In the rows, 128 means zero.
Each run below is a few steps of one of 8 hidden systems, one row a step.
path 1, z816 (8 x 20):
[[160 135 131 145 168 112 156 171 111 144 186  94 138 123 161  63 142 146
  153 101]
 [154 171 153 103 165 132 146 162  93 120 162 147 149 147 190  95 166 155
  137 105]
 [165 140 143  94 174 113 150 171 126 137 158 128 181 127 170 107 120 160
   79  96]
 [140 149 132 137 156 126 153 183  85 122 138 118 163 187 158  87 127 133
   67 121]
 [141 166 117 112 161 145 122 170 109 120 133 149 177 164 154 160 158 123
   54 109]
 [145 144 104 119 140 139 134 150 137 135 130  85 159 160 147 137 112  86
   34  99]
 [116 168  92 154 123 131 126 159 114  92 148 100 137 189 137 166 125  75
   79 117]
 [132 171  85 141 147 138 102 110 127 130 155  85 153 120 137 186 145  68
   90 102]]
path 2, z438:
[[157 180 116 134 157 164 104  92 103 173 108 110 144 122 152 139 203 110
  132 116]
 [177 159 122 115 125  84 165 140 179 133 168  68 138 131 160 149 120 139
  151  89]
 [115 163 128 139 170 143 116 131  62 105 196 123 129 116 172  91 145  92
  144 111]
 [150 184 117 142 148  83 130  83 105 152 128 118 182 132 125 182 148 170
  141 137]
 [171 128 122 115 178 127 146 192 143 151 171 115 158 120 160  96 154 149
  108  86]
 [130 194 172  91 129 122 137 102  82  91 139 147 141 160 195 129 129 130
  131 126]
 [125 139 105 127 174  92 115 128 125 123 178 134 195  91 119 181 106 141
   80 111]
 [153 160 128 130 156 149 139 156  90 151 102 114 162 184 157  98 159 125
   66 120]]
path 3, z802 (8 x 20):
[[161  77 134 118 133 138 154 182 162 173  90 114 133 142 116  72 129 155
   89 119]
 [ 91 149 149 114 111 159 116 158  94  64 129 186  97 170 151 130 137 105
  124 143]
 [124 121 112 104 133 133 100  75 156 144 112 126 162  82 109 192 105 106
   72 121]
 [142  95 106 158  97 145 146 167 158 154  90  82  88 173 101  82 135 107
  122 131]
 [117 164 134 101 107 146 112 138 147  74 144 175  92 133 154 182 166 113
  175 119]
 [140 107 135  97 124 118 129  72 166 146 138  78 134  71 137 128  69 104
  109 110]
 [106 115 103 197  96 109 143 151 115 119 130  90  89 174  90 100 123 112
  167 152]
 [142 159 130 111 142 128 108 104 140 129 148 164 127  86 143 176 182 154
  198 121]]
path 4, z721:
[[145 142 138 110 186 132 110  97  87 168 129 148 194  86 136 127 144 158
   90 124]
 [142  96 137 127 137 113 170 188 129 128 142 103 141 162 139  65  85 138
   75 118]
 [ 94 147 132 117 132 156 106 151  89  84 113 193 143 167 132 158 143 116
   74 144]
 [152 120 118 102 149 122 124  99 154 165 111 100 180 102 125 155  97 122
   49 109]
 [116 110 103 145  98 138 143 189 156  96 132  95  97 185 119 120 103  82
   90 118]
 [121 175 116 106 116 157  96  94 134 111 100 149 129 138 137 211 166  94
  112 128]
 [152 121 110 120 118 103 140  98 186 147 153  51 123  91 133 146  90  96
  129  97]
 [106 153 110 167  92 138 130 147 117  88 144 102  70 175 131 125 148  79
  176 135]]
path 5, z816, 8 rows:
[[147 174 155 129  95  88 168 123 120 115 101 120 121 196 151 132 135 168
  177 144]
 [116  90 109 130 181 144 101 162 130 133 178 168 152  55 112 125 140 137
  111 114]
 [159 155 166 111 104 128 158  94 107 154  75  92 125 181 164  79 125 132
  125 135]
 [114 108 108 130 142 116 126 206 154  91 164 185 137 124 107 167 136 154
  118 120]
 [126 138 149 115 145 152 116  63  74 158  98 103 148 121 149  86 110 101
   81 134]
 [144 130 105 143 101 100 151 192 178 114 114 132 128 182 104 178 149 161
  128 130]
 [ 93 110 127 122 155 181  90 103  90 122 145 136 123  84 137 100 116  63
   85 124]
 [157 171 129 125  85  82 154 104 160 129  91  94 136 181 131 183 120 151
  141 134]]
path 6, z390:
[[105 134  98 160 117 110 143 184 131  74 185  97 113 166 129 133 100  86
  114 114]
 [115 180 116 120 161 162  90 104  94 111 167 149 141 100 159 169 168  91
  130 110]
 [176 154 117 115 139 103 156 148 167 144 170  58 144 129 170 128 123 116
  122  80]
 [ 93 140 120 149 132 132 126 179 100  64 198 143  98 143 146 112 124  96
  152 122]
 [146 186 142 101 168 133 113  87  90 136 162 126 166  99 184 138 151 122
  130 107]
 [162 127 118 141 149  95 167 195 146 131 189  81 143 142 150  92 119 142
  124  95]
 [ 96 155 141 128 149 157 116 156  62  77 166 165 118 150 165  99 143  99
  121 132]
 [162 159 140  90 178 113 134 113 118 146 157 124 192 106 172 137 124 145
   84  97]]
path 7, z390:
[[ 99 104 129 120 137  99 106  75 133 125 134 159 157  66  91 174  82 149
  123 145]
 [141 123  89 191 124 130 131 116 125 185  93  65 123 147  86 107 156 114
  140 139]
 [130 136 136 106  88 148 128 163 170 102  88 177  90 165 131 168 170 148
  157 135]
 [122  91 158  81 116 142 117  68 156 136 121 126 110  58 138 111  79 111
  131 122]
 [116 132 108 187 109  65 144 103 109 134 130  90 137 151  82 137  97 152
  160 160]
 [137 125 115 142 137 172 107 149 130 155  98 169 104 122 111 127 215 145
  176 134]
 [158 124 177  65  87 129 157 102 168 132  83 116 105 143 168 106 101 139
  131 119]
 [ 84  78 127 151 128  88 127 124 119 106 156 155 130  89  81 117  68 157
  145 157]]
path 8, z438 (8 x 20):
[[147 121 153  98 164 109 143 175 127 131 140 186 175 120 140 124 135 203
  110 121]
 [128 136 180  72 142 128 139 133  99 107 117 174 157 143 170 104  95 157
   70 129]
 [109 127 130 107 134 115 124 148 120  91 127 171 171 147 122 179  88 139
   47 132]
 [127 121 116 109 139 170 108 146 127 137  87 142 154 152 127 145 134  97
   27 121]
 [137 145 117 100  88 149 126 137 174 108  93 109 115 171 142 183 119  83
   72 111]
 [111 131  92 130 117 166 101 120 149 111 144  91 103 116 131 156 118  38
   89 106]
 [128 160  87 172 100 138 117  99 131 142 111  60 107 157 112 159 144  67
  134 130]
 [152 138  88 155 125 142 119 139 171 152 150  76  94 112 126 146 179  92
  180 100]]
path 9, z650:
[[125 155 119 119 127 104 136 179 139  87 137 172 158 172 131 197 135 155
   95 125]
 [130 101 133  95 139 181 108 105 146 151 121 102 112  82 148  94 114  67
   82 103]
 [120 167 124 150  87  82 152 120 118  96 107 105 136 208 120 170 101 131
  117 150]
 [119 111  89 129 149 176  92 159 161 122 166 130 108  80 125 154 163  73
  121  96]
 [161 160 151 110  83 108 154  69 147 151  76  75 117 164 147 134 118 132
  149 133]
 [100 118 106 149 130 107 125 178 146  73 210 136 109 108 121 151 113 111
  157 115]
 [152 162 137 130 134 157 115  65 103 177 102  92 121 113 149 106 176 110
  164 125]
 [149 124 116 140 125  60 165 175 168 112 167 119 149 137 118 152 104 186
  150 119]]
path 10, z91, 8 rows:
[[127 122  93 133 142 115 122 196 176 102 168 160 142 123 108 195 148 145
  123 108]
 [123 137 164  90 139 178 118  95  86 133 122 124 116 120 179  68 122  82
   99 120]
 [139 146  88 157 116  75 145 146 160 121 140  85 161 162 102 193 102 131
  100 123]
 [127 105 122 119 159 201  98 150 121 147 133 147 101  90 141  84 181  93
  128 107]
 [153 190 144 105 104  84 162 109 135 105 131  90 145 180 172 162 104 132
  123 115]
 [110  73  94 147 164 147 104 171 144 132 179 133 130  66  98 113 120 105
  107 111]
 [141 192 136 140 120 139 137  94  81 139 102  88 129 185 166 109 159 102
  132 133]
 [153 111 106 114 153 101 132 171 191 130 170 139 156  87 119 174 129 164
  119  96]]
path 11, z802 (8 x 20):
[[186 160 132 102 145 131 149 136 140 171 100  90 168 159 163 128 149 137
   74 102]
 [122 140 112 136 143 137 141 205 117  86 178 119 131 174 159 117 124  92
   81 103]
 [130 191 110 127 145 146 105  88  99 127 137  98 155 138 155 174 148  71
   90 112]
 [174 137  92 145 130 106 156 168 172 157 134  57 149 158 129 142 133 120
   96  96]
 [139 176 122 131 136 153 131 168 113 100 174 108 103 160 181 109 166  83
  149  99]
 [146 185 125 115 139  91 135  89 129 119 166  83 169 123 165 179 104 114
  111 103]
 [146 130  89 180 153 114 145 158 115 159 171  49 139 138 123  88 134 103
  124 111]
 [152 205 131 137 142 114 141 136  93 119 153 120 140 171 172 142 180 142
  170 120]]
path 12, z650 (8 x 20):
[[108 100 120 140  91 149 106  76 141 154  53 133 107 123  75 150 128 118
  128 161]
 [101  90 117 136  84 119 120 133 178 105 104 165  90 122  73 171 118 143
  163 155]
 [ 99 100 137 126 100 152  99  71 137 131  98 156  81  81  99 130 132 120
  186 155]
 [111 106 123 156 104  90 125  91 139 135 108 143 118 107  69 155 114 174
  189 167]
 [109  80 127 152 127 145 114 135 135 145 119 166  88  86  86  99 158 155
  195 149]
 [126 113 166 117 119 109 132  89 118 145  91 178 127 104 110 120 132 198
  183 163]
 [ 96  67 136 143 146 113 120 134 107 134 135 178 131  81  82  90 104 172
  148 158]
 [114 106 146 141 136 142 117 114  80 156  70 184 138 135  95  95 152 172
  134 173]]
path 13, z283 (8 x 20):
[[136 140 182  75 117 165 140 116 105 119  91 138 115 160 186  76 121 111
   97 128]
 [104 117 115 134 131  72 128 121 142 100 155 147 170 111  92 189  73 157
  103 140]
 [134 121  91 173 153 172 111 141 105 178 107  94 127 138 108  94 178  92
  102 126]
 [160 164 148  89 103 111 157 169 175  99 129 146 119 169 167 166 149 159
  152 111]
 [ 85  89 135 114 136 154 103 114 113  99 162 136 110  81 131 102  76  73
   94 122]
 [145 166 113 155 110  91 140  83 116 156  79  85 162 176 110 168 126 138
  108 146]
 [129 122  92 153 149 142 116 186 157 123 186 131 105  94 117 138 181 118
  177 103]
 [141 148 181  76 105 151 145  98 114 122 100 115 104 152 192  81 112 105
  119 123]]
path 14, z283, 8 rows:
[[122 115 148  95  76 180 120 106 154 119  66 125  76 150 140 120 124  80
  115 132]
 [104 113 110 134  81  94 123  97 177 101 119 127 109 117  84 199  89 125
  150 145]
 [120 113 101 164 108 164 105  94 132 162 101  91  80 110  97 111 158  81
  168 139]
 [146 150 153 111  78 107 148 110 169 119 109 126  87 139 142 147 143 153
  215 133]
 [ 91  86 149 127 120 135 111  87 118 117 144 142  91  64 112  87  96 116
  176 146]
 [139 137 144 145 111  98 141  65 109 172  70 116 138 135 105 118 130 176
  169 166]
 [125  90 127 145 145 123 127 160 140 143 147 170 110  85 100 106 163 180
  197 136]
 [134 105 180  89 120 153 139 114 108 148  69 166 112 134 145  62 129 161
  127 148]]
path 15, z91:
[[130 153 164 109 118  81 158 120 120  86 183 116 116 131 176 106  89 144
  180 119]
 [ 99 101 104 179 169  99 116 111  82 142 172 115 159  83  88 102  99 134
  129 140]
 [165 153 130 158 145 129 138 121  93 186  85 118 148 158 123 100 188 167
  150 143]
 [148 122 157  91 141 108 151 182 156 112 141 189 144 125 147 134 139 202
  144 120]
 [ 85 108 161 117 138 129 128 122  65  96 135 165 142 136 133  80  75 126
   80 151]
 [119 135  98 162 131 116 114 113 109 150  79 136 172 156  76 178 137 142
   75 158]
 [151 106 140  88 116 181 121 160 172 151  66 168 105 136 134 125 176 139
  113 120]
 [107 140 157  90  83 121 138 133 145  59 128 150 101 165 159 155  80 108
  114 127]]
path 16, z721, 8 rows:
[[126 128 113 152 124  72 148 136 125 131 108 128 179 168  89 170  92 174
   86 152]
 [120  89 100 127 149 193  99 174 142 140 127 138 112 105 115 110 157  81
   78 109]
 [150 149 153  87  78 112 151 112 167 119  68 124 128 181 146 167 108 143
  104 130]
 [ 87  99  91 142 129 131  98 131 152  94 177 133 118  75  97 170  98  83
  118 122]
 [143 147 119 149  93 147 130  87 129 167  62  71 103 169 122 121 150  91
  133 139]
 [143 136 106 128 124 103 133 170 191 107 175 137 117 108 125 188 152 147
  177 101]
 [116 134 160 103 108 163 117  67 107 127 121 111  82  99 161  83 123  83
  165 127]
 [129 151 114 172 123  54 149 120 116 124 149 111 149 144  98 155 119 180
  183 151]]

Name the system that made each run.
path 17, 2 rows:
[[134 173 152  92 115 136 132  80 108 115 113  95 140 156 177 134  94  83
   75 117]
 [116 147  74 159 140 113 115 162 140 100 173 107 150 140 110 194 127  91
   90 110]]
 | z438
path 18:
[[125 141 132  78  99 153 113 121 186  90 139 140  91 105 156 185 130  88
  141 104]
 [114 112 120 128 102 130 127  92 149 115 150  61  93 108 131 111  68  58
  122 117]]
 | z91
path 19 (2 x 20):
[[154 100 115  92 110 138 127 150 225 138 125 120 110  94 124 174 130 118
  120  95]
 [ 88 120 143 145 105 116 139 103  90  88 153  98  97 140 135  79  62  81
  138 144]]
 | z816
path 20 (2 x 20):
[[ 99 144 110 159 131 145 129 193  85  87 140 143 122 198 129 118 140 100
   85 136]
 [144 171 109 103 152 159  95 100 137 142 116 137 163 110 146 199 171 103
   85 106]]
 | z802
path 21:
[[155 152 115 139 131 101 144 181 156 124 136 157 139 156 123 175 179 187
  169 125]
 [147 123 173  69 161 158 125 104 119 145 143 141 135  75 182  77 124 125
  120 104]]
 | z438
path 22, 2 rows:
[[175 131 144 102 149  98 160 142 140 168 106 125 186 144 140 124 123 193
   86 117]
 [ 94  89 134 112 136 153 123 188 119  82 160 164 117 128 133  94  92 102
   78 122]]
 | z721
path 23 (2 x 20):
[[107 112 162 125 109 104 145  98 106 102 163 113  93 110 147  70  72 123
  179 140]
 [115 151 138 155 148 103 116  55  66 149 117 138 160 106 109 134 131 162
  163 164]]
 | z283
path 24:
[[135 162 130 146 146  86 138 120 118 112 199 118 131 101 149 133 134 150
  208 117]
 [144 142 146 138 162  86 146  86  87 157 166  96 163  94 146  85 106 162
  158 131]]
 | z802
path 25, 2 rows:
[[103  55 121 144 134 137 128 188 138 122 135 170 105 108  83  87 117 152
  126 141]
 [109 180 154 127 110 134 118  72  64 111  87 158 130 172 140 142 139 132
  138 164]]
 | z91
path 26 (2 x 20):
[[124  67 144 122 138 179 117 142 121 164  88 153 105 105 109  51 139 130
  115 141]
 [121 178 141 129  89  95 145 123 121  86 102 146 129 197 132 182 124 151
  144 152]]
 | z91
path 27, 2 rows:
[[152 161 127 152 142 111 150 136 112 135 185  71 115 132 165  82 144 119
  189 107]
 [153 164 136 115 167 117 137 155 125 123 193 136 140 106 176 123 168 152
  177 100]]
 | z816
path 28:
[[139 104  87 140 124 167 106 136 179 152 137  81  92  92 116 137 150  64
  132 100]
 [117 162 144 120  84 115 135  93 133  81 150  95  78 143 164 138 106  85
  182 124]]
 | z816
path 29 (2 x 20):
[[ 94  95 135 142 168 163 106 156  79 125 150 188 125  94 114  73 152 138
  133 144]
 [156 125 164 107 134 110 153 112 112 168  70 145 167 152 130 103 122 195
  100 145]]
 | z721
path 30 (2 x 20):
[[156 126 130  76 119 135 122  98 193 144 122  91 132  90 151 165 103  94
   90  91]
 [106 143 118 156  83 108 149 127 121  87 142  74  87 182 130 117  84  79
  139 134]]
 | z650
path 31 (2 x 20):
[[164 101 165 110 125 117 159 119 141 172 105 119 114 109 140  58 127 180
  175 131]
 [ 92  99 149 137 130 110 131 159  98  91 147 199 117 126 106 102 116 178
  165 157]]
 | z721
path 32:
[[124 109 172 107 106 134 151 145 124 108 128 153  75 137 153  60 126 153
  192 138]
 [121 132 176 107 142 101 136  76  81 132 123 166 155 100 137  99 102 186
  151 153]]
 | z390
path 33:
[[163 163 107 140 167 144 136 178 107 155 133 110 165 169 153 116 185 130
   90 107]
 [167 136 152  68 137 134 155 168 160 124 137 120 147 142 184 120 115 130
   72  87]]
 | z650
path 34, 2 rows:
[[127 147 156  88  92 155 113  44 130 131  77 113 105 120 150 143 116  93
  127 134]
 [127  88  98 149  87 101 139 147 207 124 128  92  96 124  86 162  97 117
  144 122]]
 | z91
path 35 (2 x 20):
[[136 115 133 106 141 154 143 205 141 106 159 125 123 152 164  90 118  98
   69  95]
 [112 178 106 138 150 136 110 127  87  97 161 118 159 149 151 166 128  76
   71 116]]
 | z91
path 36:
[[135 132 104 121 141 117 131 164 163 104 201  83 132 108 151 141  96  82
   99  81]
 [118 184 121 150 124 128 130 107  75 105 142  81 133 181 160 120 117  70
  101 129]]
 | z283
path 37, 2 rows:
[[137 113 144 116 143 130 157 185 106 124 127 127 149 174 149  67 101 135
   55 121]
 [ 94 162 107 144 148 159  95 136  76  98 135 163 151 154 125 169 153  91
   79 136]]
 | z802
path 38 (2 x 20):
[[123 154 128 142 186 122 107  84  63 156 156 136 177  80 133 122 148 144
  136 134]
 [163 118 137 140 151 108 169 177 113 158 144  93 148 158 147  52 124 158
  113 115]]
 | z721
path 39 (2 x 20):
[[105 107 143 135 103 147 141 147 117  93 150 106  65 143 149  58  99  80
  152 128]
 [113 173  97 161 137  94 108  73 110 122 160 110 151 107 110 198 130 120
  159 135]]
 | z91
path 40, 2 rows:
[[133 105 128 128 133 144 147 179 132 115 170  86 103 135 157  56 100  83
  103  98]
 [ 96 184 128 145 108 127 104  82  85  92 117 154 119 152 126 183 148 112
  161 158]]
 | z438
